Each path below is one point turned by a fixed rotation once a step. After each direction that follows a path, write how fast that rotation turns it, in degrees each step (0 if it stays still).
Each turn is a multiple of 5 degrees from 10 to 175, or 0.
Each row of a path follows its step; steps can be skipped.
path 1
step 6: [ -2.3  31.9 -25.7 -19.2 -11.2 -18.7  -8.4  19.9  29.7  -0.7   5.8  -3.6
 -16.4 -14.4  21.9 -11.8 -36.3 -30.1   6.8 -10.4  -1.4 -13.7  -4.1  16.1
   5.3   8.9  -9.1  14.2  -9.8  10.3  31.0  -3.0  -1.5 -32.4  -7.4  -3.5
 -22.7  20.0  -3.1   3.5   8.2   4.6 -11.6  10.1  10.5]
step 7: [-16.1 -20.6   1.6   4.7 -28.0 -29.8  -5.9  22.3   1.7   5.6  19.7   1.4
 -24.3 -14.5   7.8  13.4   4.7  10.5 -14.0 -14.9  -8.7   7.7 -34.5   1.0
  17.6   3.8 -19.4   9.1 -32.9   4.4   3.5  -0.5 -22.3  24.8   1.6 -11.9
 -32.6  17.9   7.4  -8.2  -7.9  15.4 -23.6   0.5   5.2]
step 11: [ -4.2   1.1   3.0 -21.0  -6.2 -17.3  -5.6  19.3 -22.7 -12.3  29.1  -1.8
 -17.1  -3.8  16.1 -37.1 -16.6 -17.4  -6.1  -8.5  13.4  -8.0   2.9  16.1
  -9.5  15.2 -11.8   6.0  17.2  21.7   3.4 -15.2  -9.7 -30.0  -1.5 -39.8
 -31.5   6.2   2.7  10.2  18.3   4.4 -19.0   3.3  -3.5]
step 15: [-16.9 -20.7 -14.3 -16.5 -15.2  -2.8  21.6  36.0 -16.4 -23.6  -2.0  -1.0
   5.7   0.2  20.1 -14.8 -19.2   5.0  11.8  -1.0 -10.4 -24.0 -35.7 -13.7
   5.9  15.3  -0.5  10.5 -15.6 -14.3   2.7  40.5 -15.4 -17.3  13.6  -3.4
  -9.4  23.6   8.6  -7.3 -12.8   3.8  -4.0 -11.6  -3.9]
step 18: [-10.7 -27.3  -1.7   2.3 -22.6 -29.4   2.9  19.6   6.7 -20.6 -12.5 -15.6
 -21.2   5.0 -12.1 -10.2 -22.5 -10.0 -11.2  14.3  -5.8  33.8 -14.6   6.6
   8.0  -0.9 -18.5  -7.4 -18.2  10.5  27.6  15.0  -5.4   8.7  -6.1 -31.4
   1.6   4.8   8.4 -20.6 -24.0   5.0 -13.8  -8.6 -28.9]
step 22: [  4.4   6.4  11.0  -0.2 -11.9 -16.7 -19.3   6.9  -1.1 -17.6  33.1  18.9
 -25.0 -18.0   1.4   2.8 -23.2 -25.3 -14.4  -1.0  12.3 -19.6 -41.1  15.0
  15.0   7.6  -7.3  26.2   9.4  11.7   4.0  -6.0   3.1  20.1  16.6 -23.1
 -25.5   8.2  20.4 -14.7   5.0   6.8  -9.7  11.4  11.1]
step 30: [ -9.9 -38.5   8.4  -7.4 -15.7 -11.9  16.1  11.6  -9.3 -29.4  26.1  13.3
  18.9 -21.2  15.5   8.1  -9.1  -7.8 -18.4  -0.3  -8.9 -35.2 -46.8 -12.9
  -4.5  13.0   1.8  -5.3  -9.1  13.2  11.2  10.9   5.4 -12.8  -7.9  -4.4
 -11.6 -12.1  -5.8  11.6  13.3   2.2 -18.0 -14.1   1.6]
step 33: [-13.3 -10.0  -7.5 -12.2 -11.2 -38.7   8.5  23.0   2.2 -40.0  -9.4   1.3
 -26.5   5.3   2.7  11.6 -17.4 -17.1  -7.9  -1.7  -9.6  -0.7 -31.1  -2.3
  15.0   4.2  -2.0   1.0  -8.2  -5.3  -4.7   9.6  13.1  -6.8  27.2   2.9
 -27.4   9.4  18.0 -27.4 -34.3  -1.2 -14.8  -0.6  -0.2]
[-4.7 -0.2  5.5 -7.3 -4.4  1.5  6.0  4.1  5.0 -5.8 -6.0 -0.8 -3.2  7.6
  8.8 10.9 -2.4 -5.3 -2.0  2.2 -2.3 -2.3  4.0  5.4  0.1  0.2  3.1 -3.1
 -8.6 -6.4  5.1 -1.9  3.7  7.3 -0.9 -1.9  3.6 -2.9  3.7  1.3  7.3 -0.8
  3.0  0.4 -2.5] => 25
[ 0.7  2.2 -4.7 -0.5  2.0 -1.7  3.9  2.3  0.0 -4.0 -2.6 -0.6  5.9 -1.0
 -1.2 -7.3 -3.2 -7.1  0.0  7.8 -6.7  3.3 -7.0 -4.6  8.0 -4.6 -3.3 -7.1
 -4.3 -1.1 -1.0 -1.4  9.5 -8.7 -7.2  6.8  0.7  4.5  1.0 -2.4  5.9 -3.6
 -2.0 -1.8 -7.0] => 120
[  0.2   0.4   1.5  -1.7  -3.2   2.3  -1.5   3.3   2.4  -9.8  -0.6  -1.6
   2.0  -9.6  -2.3   0.0   5.6   5.4  -1.2   6.7  -2.3  -4.1  -5.7  -4.8
   1.8  -0.5  -2.3   4.0  -3.1  -4.4  -3.6   1.9  -1.4  10.0   1.6   3.7
  -5.0  -3.6  -3.6   5.4   0.0 -10.9  -5.3  10.7   5.2] => 140
[ 3.1  2.7 -8.1 -0.6  0.5  3.7 -3.8 -2.6 -3.0 -3.9  5.9 -0.6  0.8  3.1
 11.6 -1.1 -8.7  1.8 10.1 -5.7 -0.7 -2.0  1.1 -4.6 -3.0  4.0 -0.2  7.8
  4.5 -6.1 -2.4 -2.7 -3.7  2.9 -7.3  2.5 -3.6 -1.7  2.7  1.7  6.8  0.4
 -5.2  1.9 -8.5] => 70
[  6.0   4.0  -7.1   0.9  -0.9   4.0  -7.0   2.4  -7.8   0.1  -4.6  -2.5
  -1.8   2.0  -1.9  -6.5  -0.7   1.1   1.1   0.4  -1.8  -2.6   0.4  -0.9
  -3.9   1.6  -7.4   0.6 -10.3  -4.5  13.8  -3.1  -0.9  -2.0   6.8   3.5
   6.2   1.7   4.8   4.0   0.4   4.6   3.9   4.2   7.1] => 130
[ -4.7  -3.1   0.6   0.3   2.6  -2.3   0.2   1.4 -12.6   7.3   3.2   6.0
   4.4  -0.7   2.8  -6.0   5.4   1.9 -10.0   2.5   2.2   4.6  -7.8   8.3
  -2.2   5.2   1.7   3.5  -6.5  -2.1  -4.2   0.3  -0.5   3.8  -0.1  -3.6
  -0.1  -4.1   7.4  -1.9   6.9   0.9  -2.1   4.0  -5.8] => 170
